Here are some points:
array([ 1.080, -0.200,  2.621, -0.837, -1.641, -1.576,  0.038,  1.262, -0.327, -0.549,  0.570, -1.606,  0.810,  0.675,  1.150,  2.218])
array([ 1.173,  0.120,  0.727, -0.398, -1.275, -0.298,  0.743,  0.521, -0.925,  0.329, -0.563,  0.029,  0.504,  0.959,  1.606, -0.181])
array([ 1.159,  0.180,  0.571, -0.275, -1.381, -0.018,  0.840,  0.392, -0.445,  0.175, -0.730,  0.338,  0.151,  0.750,  1.632, -0.413])
array([ 0.834, -0.034,  3.099, -0.808, -1.585, -1.527, -0.098,  1.261, -0.039, -0.724,  0.920, -1.792,  0.614,  0.350,  0.883,  2.852])
array([-0.655,  0.346, -1.161,  1.140,  0.827,  0.557,  0.327, -0.357,  0.208,  0.341, -0.295,  1.201, -0.196, -0.634, -0.948, -0.898])
array([-1.606,  0.443, -1.503,  0.706,  1.835,  0.996, -1.047, -0.679,  0.936,  0.356,  0.578,  0.489, -1.392, -0.205, -0.276, -0.712])
array([ 0.930,  0.280,  0.246, -0.171, -1.191,  0.052,  0.853,  0.313, -0.559,  0.382, -0.751,  0.580,  0.218,  0.736,  1.394, -0.449])
array([ 1.654, -0.384,  0.654, -0.217, -0.749,  0.240,  0.572, -0.961,  0.472,  0.090, -1.055,  0.201, -0.732,  0.080,  0.889, -0.993])
array([ 0.934,  0.162,  1.240, -0.590, -1.062, -0.583,  0.191,  1.154, -0.814, -0.129,  0.074, -0.562,  0.515,  0.891,  1.106,  0.713])
array([-1.817, -0.041, -1.445,  0.875,  1.988,  0.978, -0.961, -0.658,  0.934,  0.346,  0.733,  0.529, -1.189, -0.258, -0.884, -0.855])
array([-1.050,  0.499, -2.145,  0.824,  1.109,  0.785, -0.012, -0.304,  0.336,  0.686, -0.189,  1.460, -0.217, -0.988, -1.573, -0.570])
array([-2.006, -0.187, -2.612,  1.309,  2.714,  1.385, -0.439, -0.773,  0.569,  0.216,  0.931,  1.393, -0.325, -2.100, -3.495, -0.851])
array([ 0.435, -1.328, -0.720,  0.152,  1.407,  0.384,  0.279, -2.258,  0.421,  0.001, -0.811, -0.082, -1.090, -0.913, -1.929, -1.821])
array([ 0.872,  0.202,  0.260, -0.064, -1.268,  0.161,  0.856,  0.226, -0.647,  0.471, -0.716,  0.657,  0.361,  0.602,  1.380, -0.520])
array([ 1.290,  0.197,  1.442, -0.906, -1.815, -0.528,  0.566,  0.668, -0.045, -0.164, -0.076, -0.711,  0.168,  0.721,  1.707,  0.775])
array([-1.686, -0.290, -0.444, -1.476,  1.305,  1.525, -3.889, -2.247,  1.707, -1.441,  1.027, -1.968, -1.137, -0.115, -0.506, -0.555])
array([ 0.965, -0.097,  1.175, -0.730, -1.238, -1.070,  0.426,  0.969, -0.968, -0.002, -0.103, -0.917,  0.775,  1.155,  1.246,  0.556])
array([-5.382, -0.604, -5.244,  0.712,  6.267,  0.919, -2.402, -2.440,  1.851, -1.174,  1.628,  0.296, -1.388, -3.032, -7.228, -0.780])
array([-3.342, -0.445, -3.739,  1.223,  3.730,  1.485, -1.105, -1.315,  1.306, -0.019,  1.319,  1.046, -0.972, -2.001, -4.309, -1.182])
array([ 0.518, -0.700,  1.304, -1.466, -0.539,  1.341, -1.627, -2.373,  1.400, -0.269, -0.358, -1.231, -1.463,  0.227,  0.497, -0.989])
array([-0.691, -0.317, -1.418,  1.008,  1.476,  0.577,  0.272, -0.796,  0.034, -0.040, -0.454,  0.630, -0.385, -1.007, -1.956, -1.221])
array([-0.189,  0.585, -0.582,  0.552, -0.520,  0.438,  0.644,  0.289, -0.015,  0.610, -0.406,  1.069,  0.337, -0.214,  0.584, -0.687])
array([-0.340,  0.362, -0.958,  0.866,  0.323,  0.380,  0.397, -0.499,  0.242,  0.348, -0.471,  1.146, -0.312, -0.051, -0.187, -0.870])
array([ 1.324,  0.288,  0.586, -0.206, -1.536,  0.179,  0.897,  0.349, -0.502,  0.014, -0.390,  0.351,  0.100,  0.419,  1.682, -0.496])
array([ 1.258,  0.103,  0.216, -0.448, -1.455, -0.302,  0.850,  0.270, -0.733,  0.306, -0.688,  0.158,  0.357,  0.981,  1.715, -0.604])
array([ 0.616, -0.970,  3.977, -0.933, -1.686, -2.088, -1.180,  1.552, -0.260, -1.192,  1.353, -2.854,  1.280, -0.136,  0.143,  4.084])
array([-1.916, -0.261, -0.977, -0.819,  1.982,  1.649, -3.651, -2.050,  1.397, -0.766,  1.181, -1.396, -1.285, -0.155, -0.650, -0.389])
array([-4.217, -0.375, -3.953,  0.758,  4.437,  1.416, -3.475, -2.584,  2.169, -0.823,  1.869, -0.439, -1.873, -0.391, -3.885, -0.528])
array([-0.601, -0.149, -1.721,  0.891,  1.473,  0.302,  0.274, -0.930,  0.241, -0.152, -0.587,  0.549, -0.620, -0.709, -1.773, -1.397])
array([ 0.723,  0.128, -0.440,  0.058, -0.307,  0.081,  0.508,  0.434, -1.044,  0.402, -0.802,  0.535,  0.409,  0.274,  0.606, -0.824])
array([ 1.119, -1.261,  0.380,  0.000,  0.360,  0.649,  0.239, -1.988,  0.726,  0.191, -1.065, -0.355, -1.236, -0.458, -0.432, -1.662])
array([ 1.187,  0.436,  0.825,  0.164, -1.332,  0.162,  1.036,  0.225, -0.087,  0.229, -0.710,  0.781,  0.102,  0.376,  1.683, -0.516])
array([ 0.205,  0.553, -0.249,  0.474, -0.657,  0.179,  0.747,  0.026, -0.112,  0.605, -0.360,  1.165,  0.247,  0.270,  0.748, -0.562])
array([ 0.933, -0.731,  3.345, -1.118, -1.645, -1.832, -0.935,  1.248, -0.281, -1.141,  1.239, -2.626,  1.051, -0.049,  0.418,  3.405])
array([ 1.295, -0.036,  2.414, -1.128, -1.984, -1.335,  0.463,  0.994,  0.058, -0.372,  0.376, -1.592,  0.518,  0.616,  1.461,  1.969])
array([-2.215,  0.279, -2.651,  1.291,  2.462,  1.010, -0.152, -0.574,  0.767,  0.266,  0.426,  1.251, -0.305, -1.848, -3.040, -0.888])
array([ 0.573,  0.537,  0.003, -0.135, -1.109,  0.153,  0.646,  0.493, -0.481,  0.744, -0.339,  1.001,  0.443,  0.595,  1.597, -0.377])
array([-1.068,  0.571, -1.533,  0.957,  0.341,  0.861,  0.224, -0.249,  0.482,  0.651,  0.012,  1.273, -0.015, -0.648, -0.774, -0.334])
array([ 1.024, -0.181,  2.304, -0.960, -1.679, -1.219,  0.008,  1.240, -0.409, -0.306,  0.443, -1.394,  0.725,  0.707,  1.286,  1.967])
array([ 0.993, -0.187,  3.149, -0.730, -1.680, -1.698, -0.044,  1.472, -0.051, -0.569,  0.679, -1.789,  0.809,  0.337,  1.051,  2.764])
array([ 1.150, -0.028,  0.147,  0.214, -0.903,  0.024,  1.175,  0.520, -1.314,  0.177, -0.726,  0.004,  0.471,  0.200,  1.271, -1.000])
array([ 0.774, -0.094,  2.204, -1.093, -1.312, -0.640, -0.859,  1.617, -0.314,  0.045,  0.845, -0.932,  0.527, -0.342,  1.344,  2.028])
array([ 1.092, -0.282,  0.829, -0.830, -1.160, -0.724,  0.249,  0.800, -1.066, -0.014, -0.323, -0.734,  0.743,  1.147,  1.102,  0.412])
array([ 0.833,  0.148, -0.224,  0.402, -0.646,  0.096,  1.032,  0.001, -0.619,  0.352, -0.813,  0.554,  0.286,  0.079,  0.699, -1.013])
array([ 0.596,  0.022, -0.688,  0.276,  0.006,  0.085,  0.669, -0.104, -0.852,  0.117, -0.985,  0.499,  0.171,  0.015, -0.025, -0.984])
array([ 1.001, -0.007,  1.837, -0.784, -1.502, -0.832,  0.150,  1.220, -0.405, -0.165,  0.260, -0.902,  0.453,  0.733,  1.197,  1.352])
array([-0.194, -0.205, -0.847,  1.015,  0.769,  0.709,  0.174, -0.774,  0.317,  0.321, -0.604,  1.016, -0.538, -0.302, -0.926, -1.025])
array([ 0.844,  0.143, -0.078,  0.115, -0.819,  0.042,  0.860,  0.294, -0.998,  0.369, -0.724,  0.516,  0.450,  0.405,  0.915, -0.676])
array([ 0.756,  0.342,  0.763, -0.722, -1.004, -0.091,  0.093,  1.218, -0.811,  0.789, -0.031,  0.372,  0.542,  0.585,  1.712,  0.198])
array([ 0.455,  0.248, -0.505,  0.417, -0.543,  0.268,  0.867, -0.286, -0.345,  0.302, -0.604,  0.745,  0.170,  0.021,  0.376, -0.784])
array([-1.342,  0.006, -2.264,  1.048,  2.351,  0.726,  0.058, -0.430,  0.156,  0.106,  0.223,  1.010, -0.032, -1.843, -3.000, -0.730])
array([ 1.303,  0.211,  0.561, -0.102, -1.408,  0.012,  1.006,  0.161, -0.296,  0.293, -0.732,  0.601,  0.098,  0.572,  1.581, -0.574])
array([ 1.124,  0.008,  1.964, -0.878, -1.809, -1.072,  0.439,  1.168, -0.225, -0.126,  0.121, -1.154,  0.603,  0.851,  1.482,  1.388])
array([-2.604, -0.200, -3.352,  1.272,  3.481,  1.030, -0.607, -1.088,  0.885,  0.117,  0.398,  1.207, -0.731, -1.906, -4.325, -0.923])
array([ 0.680,  0.167, -0.308,  0.450, -0.381,  0.046,  0.851, -0.247, -0.524,  0.316, -0.908,  0.903,  0.117,  0.339,  0.515, -0.784])
array([ 0.303,  0.413, -0.352,  0.349, -0.269,  0.093,  0.605,  0.438, -0.750,  0.555, -0.535,  0.906,  0.425,  0.330,  0.513, -0.511])
array([-2.174,  0.614, -2.137,  1.366,  2.064,  1.194, -0.863, -0.497,  1.125,  0.374,  0.433,  1.635, -1.056, -0.468, -1.473, -0.449])
array([ 1.333,  0.320,  1.358, -0.479, -1.491, -0.251,  0.838,  0.710, -0.068,  0.000, -0.441,  0.037,  0.209,  0.730,  1.935,  0.108])
array([-0.624, -0.282, -2.228,  0.436,  2.285, -0.127,  0.335, -0.673, -0.775, -0.152, -0.425,  0.183,  0.466, -1.321, -2.699, -0.878])
array([ 1.113, -0.169,  2.447, -0.912, -1.618, -1.263,  0.042,  1.264, -0.473, -0.498,  0.769, -1.592,  0.687,  0.472,  1.125,  2.126])
array([ 0.513, -0.543,  4.636, -0.885, -1.666, -1.917, -1.070,  1.514,  0.500, -1.256,  1.709, -2.991,  0.827, -1.018,  0.334,  4.945])
array([-2.469, -0.157, -3.648,  1.218,  3.933,  0.967, -0.644, -1.083,  0.701,  0.077,  0.475,  1.277, -0.602, -2.270, -4.712, -0.939])
array([ 1.122, -0.104, -0.057,  0.161, -0.513, -0.037,  0.809, -0.268, -0.514,  0.086, -1.077,  0.320,  0.028,  0.201,  0.610, -1.041])
Then 16 other points, each followed by its number:
array([-1.617,  0.036, -2.777,  0.736,  2.431,  0.578, -0.253, -0.909, -0.034,  0.307,  0.528,  1.008,  0.158, -1.721, -2.982, -0.505]) 0
array([-0.213, -0.673,  0.984, -2.372,  0.019,  1.240, -2.951, -2.260,  1.212, -0.975,  0.439, -2.437, -0.969, -0.159, -0.012, -0.557]) 1
array([ 1.471,  0.232,  1.662, -0.888, -1.847, -0.533,  0.879,  0.765,  0.070, -0.082, -0.242, -0.448,  0.256,  0.809,  2.000,  0.605]) 2
array([ 0.336, -0.886,  5.012, -0.979, -1.645, -2.255, -1.460,  1.533,  0.335, -1.409,  1.792, -3.469,  1.170, -1.087,  0.194,  5.212]) 3
array([-1.842,  0.381, -2.300,  1.324,  1.612,  1.009, -0.301, -0.559,  0.940,  0.494,  0.155,  1.514, -0.616, -0.794, -1.797, -0.766]) 4
array([-6.460,  0.472, -6.049,  1.017,  6.695,  1.180, -3.326, -2.256,  2.457, -0.928,  1.978,  0.825, -2.186, -1.742, -5.886, -0.637]) 5
array([-2.170,  0.340, -2.664,  1.198,  2.568,  1.014, -0.205, -0.564,  0.760,  0.218,  0.300,  1.447, -0.301, -1.746, -2.923, -0.945]) 6
array([-1.279,  0.358, -2.023,  0.964,  1.346,  0.544,  0.071, -0.764,  0.515,  0.189,  0.054,  1.183, -0.383, -0.912, -1.821, -0.717]) 7
array([ 1.089, -0.248,  2.834, -1.186, -1.792, -1.484,  0.149,  1.263, -0.090, -0.509,  0.714, -1.960,  0.663,  0.368,  1.135,  2.650]) 8
array([ 1.310, -1.283,  0.644, -0.119, -0.003,  0.577,  0.371, -1.898,  0.520,  0.323, -1.238, -0.324, -1.024, -0.195,  0.214, -1.616]) 9
array([ 0.521,  0.261, -0.476,  0.300, -0.309, -0.082,  0.721,  0.030, -0.706,  0.355, -0.890,  0.679,  0.282,  0.353,  0.413, -0.779]) 10
array([-0.849, -0.207, -1.810,  1.252,  1.641,  0.910,  0.252, -0.662,  0.267,  0.366,  0.069,  1.153, -0.150, -1.217, -2.187, -1.152]) 11
array([ 1.379,  0.400,  1.334, -0.075, -1.320,  0.278,  0.872,  0.088,  0.142,  0.252, -0.781,  0.867, -0.105,  0.473,  2.016, -0.465]) 12
array([ 1.044,  0.047,  1.384, -0.696, -1.517, -0.758,  0.529,  0.882, -0.491, -0.058, -0.266, -0.523,  0.566,  1.201,  1.591,  0.615]) 13
array([-6.430,  0.241, -6.158,  0.919,  6.686,  1.182, -3.307, -2.688,  2.391, -1.261,  2.026,  0.446, -2.107, -2.067, -6.621, -0.489]) 14
array([-1.067, -0.195, -1.888,  0.820,  1.692,  0.292,  0.256, -1.041,  0.342, -0.045, -0.516,  0.732, -0.544, -0.704, -2.251, -1.154]) 15
Which of these numbered points is nearest to each point below by angle, seen from the average point of the first points? Its number follows each.
array([-1.775, -0.182, -3.038,  0.921,  3.654,  0.527, -0.257, -1.071, -0.331, -0.093,  0.684,  0.699,  0.137, -2.189, -4.171, -0.406]) > 0
array([ 1.011, -0.164,  2.682, -0.788, -1.701, -1.551,  0.102,  1.310, -0.358, -0.331,  0.433, -1.499,  0.845,  0.688,  1.241,  2.244]) > 8
array([-1.472,  0.286, -2.768,  1.023,  2.168,  0.762, -0.045, -0.533,  0.351,  0.128,  0.053,  0.959, -0.234, -1.746, -2.513, -1.177]) > 6
array([-1.248,  0.100, -1.991,  0.971,  1.476,  0.765,  0.061, -0.683,  0.565, -0.011, -0.203,  0.959, -0.525, -0.944, -2.167, -0.887]) > 7
array([-0.851,  0.100, -0.690,  0.984,  0.797,  0.748, -0.013, -0.370,  0.633,  0.065,  0.280,  0.798, -0.535, -0.543, -0.789, -0.870]) > 4
array([-0.033, -1.049,  5.399, -0.974, -1.495, -2.374, -2.089,  1.610,  0.483, -1.703,  2.205, -3.695,  1.481, -1.402, -0.325,  5.849]) > 3
array([-1.594,  0.498, -1.868,  1.116,  1.505,  0.729, -0.360, -0.690,  1.040,  0.204,  0.018,  1.541, -0.981, -0.323, -1.424, -0.782]) > 4
array([-2.270,  0.865, -2.280,  1.218,  1.364,  1.006, -0.471, -0.377,  1.132,  0.429,  0.502,  1.468, -0.665, -0.626, -1.108, -0.512]) > 4
array([-1.407, -0.181, -2.472,  0.957,  2.292,  0.551, -0.112, -1.230,  0.628, -0.164, -0.311,  0.941, -0.935, -1.086, -2.940, -1.067]) > 15
array([ 1.139,  0.319,  1.332, -0.524, -1.564, -0.185,  0.680,  0.833, -0.181, -0.062, -0.251, -0.104,  0.144,  0.769,  1.670,  0.360]) > 2
array([-0.188,  0.188, -1.166,  0.709,  0.599,  0.455,  0.438, -0.123, -0.285,  0.050, -0.315,  0.695,  0.087, -0.776, -1.014, -0.598]) > 11
array([ 0.547,  0.179, -0.636,  0.243, -0.077,  0.007,  0.668, -0.049, -0.792,  0.370, -0.877,  0.697,  0.234,  0.265,  0.171, -0.774]) > 10
array([ 0.000,  0.135, -0.896,  0.911,  0.255,  0.506,  0.523, -0.492, -0.137,  0.298, -0.634,  0.971, -0.125, -0.390, -0.447, -0.872]) > 11
array([ 1.350, -1.126,  0.663, -0.381, -0.215,  0.619,  0.068, -2.190,  0.901,  0.352, -1.069, -0.429, -1.315, -0.070,  0.287, -1.503]) > 9
array([ 0.436,  0.217, -0.933,  0.017,  0.024, -0.334,  0.462, -0.024, -1.000,  0.491, -0.607,  0.583,  0.538,  0.628,  0.337, -0.654]) > 10
array([ 1.390,  0.284,  1.616, -0.722, -1.883, -0.373,  0.873,  0.731, -0.115,  0.023, -0.290, -0.392,  0.298,  0.788,  1.966,  0.501]) > 2
array([-0.737, -0.327, -1.610,  1.016,  1.707,  0.526,  0.231, -0.957,  0.275, -0.129, -0.429,  0.595, -0.620, -0.861, -2.064, -1.340]) > 15
array([ 0.977, -0.069,  0.867, -0.853, -1.142, -0.731,  0.187,  0.779, -0.864, -0.110, -0.235, -0.604,  0.611,  1.177,  1.214,  0.400]) > 13
array([ 1.390,  0.136,  1.493, -0.793, -1.822, -0.541,  0.805,  0.772, -0.145, -0.002, -0.346, -0.488,  0.402,  0.939,  1.920,  0.561]) > 2
array([-1.164, -0.103, -1.790,  1.293,  1.565,  0.887,  0.022, -0.720,  0.437,  0.465,  0.028,  1.277, -0.354, -0.959, -2.023, -0.926]) > 11
array([ 0.946, -0.022,  2.292, -0.884, -1.493, -1.216, -0.018,  1.233, -0.469, -0.486,  0.517, -1.457,  0.607,  0.636,  0.987,  1.884]) > 8
array([ 1.193, -0.048,  2.847, -1.083, -2.024, -1.395,  0.314,  1.223,  0.103, -0.350,  0.475, -1.662,  0.521,  0.436,  1.382,  2.313]) > 8
array([-1.376,  0.237, -2.304,  1.083,  1.682,  0.681,  0.101, -0.798,  0.374,  0.283, -0.244,  1.195, -0.418, -0.906, -2.232, -0.818]) > 7
array([-1.185, -0.041, -2.126,  1.154,  2.222,  0.517,  0.065, -0.981,  0.393,  0.028, -0.429,  1.045, -0.739, -1.152, -2.708, -1.227]) > 15
array([ 0.966, -0.115,  2.626, -0.922, -1.711, -1.528,  0.056,  1.288, -0.130, -0.449,  0.491, -1.631,  0.641,  0.616,  1.148,  2.289]) > 8
array([ 0.578, -1.287, -1.304,  0.309,  1.770,  0.375,  0.360, -2.337,  0.145,  0.114, -1.024,  0.005, -0.976, -1.115, -2.266, -2.051]) > 15
array([ 0.273, -1.163,  4.685, -1.150, -1.550, -2.512, -1.929,  1.492,  0.189, -1.419,  1.887, -3.426,  1.489, -0.936, -0.050,  4.967]) > 3
array([-0.967,  0.030, -2.548,  0.502,  3.063, -0.189, -0.188, -0.719, -0.862, -0.430,  0.010,  0.291,  0.477, -1.461, -3.037, -0.630]) > 0
array([ 1.359,  0.250,  1.336, -0.648, -1.756, -0.488,  0.933,  0.755, -0.307,  0.245, -0.427, -0.234,  0.446,  0.965,  2.131,  0.322]) > 2
array([ 1.077, -0.098,  1.026, -0.714, -1.328, -0.589,  0.284,  0.745, -0.924, -0.138, -0.251, -0.588,  0.595,  1.191,  1.433,  0.428]) > 13
array([-1.867, -0.341, -3.258,  1.449,  3.604,  1.233, -0.260, -0.798,  0.066,  0.052,  0.427,  1.047, -0.247, -2.531, -4.126, -1.351]) > 0
array([ 1.102, -0.278,  2.344, -0.958, -1.770, -1.487,  0.260,  1.235, -0.456, -0.306,  0.364, -1.582,  0.854,  0.860,  1.176,  1.956]) > 8
array([ 1.118,  0.312,  0.597,  0.075, -1.250,  0.129,  0.993, -0.168, -0.041,  0.372, -0.818,  0.804, -0.001,  0.527,  1.489, -0.725]) > 12
array([-0.027, -0.712,  1.128, -2.308, -0.065,  1.464, -2.638, -2.006,  0.981, -0.676,  0.157, -2.357, -0.941, -0.149,  0.213, -0.676]) > 1
array([-0.692,  0.579, -0.857,  0.676, -0.284,  0.785,  0.027, -0.320,  0.716,  0.574,  0.074,  1.341, -0.286,  0.044,  0.468, -0.421]) > 4
array([-0.637, -0.102, -1.556,  0.895,  1.249,  0.555,  0.124, -1.072,  0.502, -0.113, -0.461,  0.911, -0.751, -0.458, -1.395, -1.010]) > 15
array([ 0.920, -0.099,  0.334, -0.583, -0.764, -0.515,  0.261,  0.732, -1.235,  0.249, -0.544, -0.276,  0.727,  1.141,  1.149, -0.116]) > 13
array([-1.160, -0.140, -1.855,  1.090,  1.598,  0.780,  0.163, -0.702,  0.275,  0.233,  0.122,  1.018, -0.177, -1.276, -2.312, -0.842]) > 11
array([-0.798,  0.412, -1.198,  1.116,  0.825,  0.589,  0.107, -0.465,  0.598,  0.256, -0.188,  1.224, -0.556, -0.286, -0.797, -0.805]) > 4
array([ 1.081, -0.960,  0.229, -0.352, -0.109,  0.584, -0.139, -2.013,  0.922,  0.194, -0.973, -0.380, -1.351,  0.095,  0.254, -1.388]) > 9
array([-2.286, -0.194, -3.287,  1.302,  3.520,  0.947, -0.368, -1.155,  0.597,  0.226,  0.122,  1.343, -0.530, -1.764, -4.045, -1.293]) > 6
array([-0.381,  0.068, -1.162,  0.819,  0.427,  0.768,  0.420, -0.424,  0.116,  0.519, -0.319,  1.125,  0.034, -0.534, -0.686, -0.913]) > 11
array([ 1.429,  0.271,  1.825, -0.861, -1.740, -0.782,  0.790,  0.806,  0.122, -0.221, -0.056, -0.640,  0.308,  0.790,  1.929,  0.860]) > 2
array([ 0.050, -1.052,  5.359, -0.944, -1.646, -2.272, -1.975,  1.595,  0.405, -1.630,  2.117, -3.634,  1.358, -1.297, -0.208,  5.725]) > 3
array([-2.990,  0.519, -3.042,  1.156,  3.136,  1.401, -1.602, -0.891,  1.448,  0.275,  1.179,  1.165, -1.688, -0.556, -1.706, -0.544]) > 5
array([-0.611,  0.375, -0.974,  0.917,  0.293,  0.636,  0.332, -0.561,  0.458,  0.243, -0.215,  1.137, -0.302, -0.134, -0.455, -0.666]) > 4
array([-5.036, -0.577, -5.108,  0.896,  5.743,  1.068, -2.235, -2.208,  1.930, -0.619,  1.457,  0.629, -1.598, -2.350, -6.475, -0.917]) > 14
array([ 0.178,  0.050, -0.861,  0.793,  0.416,  0.290,  0.592, -0.668, -0.085,  0.211, -0.744,  0.964, -0.216, -0.201, -0.540, -1.053]) > 15
array([-3.090, -0.084, -3.347,  1.299,  3.183,  1.367, -0.848, -0.845,  1.093,  0.225,  1.108,  1.127, -0.559, -1.938, -3.769, -0.986]) > 6
array([-0.680,  0.035, -2.429,  0.481,  2.242, -0.100,  0.134, -0.663, -0.681,  0.009, -0.513,  0.521,  0.265, -1.114, -2.550, -1.018]) > 0
array([-4.027, -0.620, -4.105,  1.504,  4.868,  1.617, -2.313, -1.430,  1.685,  0.120,  1.553,  1.164, -1.808, -1.368, -4.527, -0.986]) > 5
array([-0.782, -0.129, -2.156,  1.135,  1.989,  0.709,  0.370, -0.519, -0.161,  0.298,  0.235,  0.989,  0.069, -1.573, -2.425, -0.998]) > 11
array([-3.339,  0.396, -3.438,  1.090,  3.598,  1.181, -1.539, -1.106,  1.586,  0.151,  1.004,  1.192, -1.788, -0.403, -2.239, -0.732]) > 5
array([ 0.564,  0.345, -0.430,  0.284, -0.285,  0.115,  0.617,  0.170, -0.666,  0.325, -0.784,  0.764,  0.142,  0.192,  0.321, -0.889]) > 10
array([ 1.379,  0.279,  0.802,  0.013, -1.106, -0.090,  0.946, -0.020, -0.091,  0.129, -0.837,  0.534, -0.060,  0.468,  1.570, -0.736]) > 12
array([-2.225, -0.301, -3.440,  1.293,  3.657,  1.281, -0.528, -1.016,  0.396, -0.011,  0.453,  1.074, -0.478, -2.499, -4.419, -1.162]) > 0
array([ 0.289, -1.057,  4.971, -0.849, -1.605, -2.468, -1.815,  1.483,  0.064, -1.531,  1.917, -3.407,  1.559, -0.861,  0.026,  5.148]) > 3
array([ 0.642,  0.262, -0.610,  0.260, -0.386,  0.022,  0.710,  0.099, -0.799,  0.298, -0.769,  0.548,  0.260,  0.097,  0.567, -1.081]) > 10
array([-5.142, -0.495, -4.652,  1.089,  5.883,  1.054, -1.861, -1.866,  1.871, -0.673,  1.397,  0.664, -1.436, -2.623, -6.358, -1.252]) > 14
array([ 0.601, -0.816,  4.533, -0.990, -1.700, -1.985, -0.993,  1.545,  0.128, -1.053,  1.485, -2.993,  1.123, -0.765,  0.358,  4.627]) > 3
array([ 0.466, -0.650,  4.669, -0.899, -1.600, -2.166, -1.147,  1.609,  0.306, -1.248,  1.641, -3.111,  1.059, -0.886,  0.218,  4.715]) > 3
array([ 0.273, -0.614,  0.742, -1.910, -0.273,  1.200, -2.181, -2.422,  1.456, -0.531,  0.165, -1.565, -1.367,  0.408,  0.427, -0.895]) > 1
array([ 0.830, -0.520,  4.098, -0.836, -1.683, -1.949, -0.585,  1.599,  0.260, -0.876,  1.464, -2.608,  0.883, -0.617,  0.487,  4.090]) > 3
array([-5.256,  0.688, -4.965,  1.279,  5.391,  1.311, -2.713, -1.756,  1.945, -0.147,  1.795,  1.114, -2.150, -0.702, -3.506, -0.631]) > 5
array([ 0.808,  0.078, -0.457,  0.280, -0.179,  0.153,  0.552,  0.002, -1.083,  0.153, -0.790,  0.410,  0.165,  0.020,  0.247, -0.833]) > 10
array([-1.243, -0.054, -1.874,  0.824,  1.391,  0.903,  0.156, -0.522,  0.004,  0.435,  0.338,  1.015,  0.070, -1.460, -2.333, -0.363]) > 0
array([-2.797,  0.297, -3.254,  1.167,  3.186,  1.040, -0.646, -1.080,  1.010, -0.138,  0.220,  1.201, -1.060, -1.398, -3.275, -0.881]) > 6
array([ 0.773, -0.514,  3.524, -1.042, -1.646, -1.953, -0.769,  1.351, -0.017, -0.950,  1.377, -2.482,  0.911, -0.138,  0.501,  3.673]) > 3
array([ 0.555,  0.096, -0.472,  0.655,  0.099,  0.219,  0.776, -0.104, -0.645,  0.217, -0.930,  0.668,  0.180, -0.221, -0.134, -0.933]) > 10
array([-1.952, -0.144, -0.540, -1.009,  1.949,  1.742, -3.824, -1.936,  1.392, -0.776,  1.066, -1.330, -1.299, -0.142, -0.360, -0.523]) > 1
array([ 1.169, -0.949, -0.155,  0.117,  0.505,  0.228,  0.653, -1.684,  0.207,  0.274, -1.226,  0.007, -0.683, -0.609, -0.472, -1.766]) > 9
array([ 1.133, -0.922,  0.226, -0.431, -0.228,  0.558, -0.154, -2.044,  1.100,  0.156, -0.894, -0.500, -1.550,  0.122,  0.248, -1.477]) > 9
array([ 0.825,  0.175, -0.220,  0.150, -0.617, -0.002,  0.940, -0.105, -0.697,  0.301, -1.004,  0.574,  0.181,  0.396,  0.667, -0.974]) > 10
array([-4.170, -0.050, -4.597,  1.219,  5.020,  1.204, -1.281, -1.460,  1.349, -0.217,  1.023,  1.191, -1.085, -2.279, -5.178, -1.110]) > 14
array([-1.929, -0.049, -2.885,  1.202,  2.709,  0.861, -0.135, -0.800,  0.444,  0.369, -0.018,  1.217, -0.249, -1.582, -3.165, -1.212]) > 6
array([ 1.032, -0.193,  2.658, -1.007, -1.811, -1.299, -0.045,  1.225, -0.178, -0.555,  0.638, -1.629,  0.577,  0.497,  1.222,  2.409]) > 8
array([-1.782,  0.347, -2.344,  1.121,  1.590,  0.938, -0.020, -0.587,  0.710,  0.489,  0.188,  1.374, -0.331, -1.009, -1.862, -0.813]) > 4
array([ 1.240,  0.300,  1.791, -0.888, -1.841, -0.774,  0.803,  0.756, -0.054, -0.046, -0.225, -0.690,  0.361,  0.966,  1.986,  0.737]) > 2
array([ 1.192, -0.108,  2.640, -1.156, -1.936, -1.363,  0.386,  1.137, -0.152, -0.347,  0.510, -1.581,  0.669,  0.604,  1.468,  2.250]) > 8
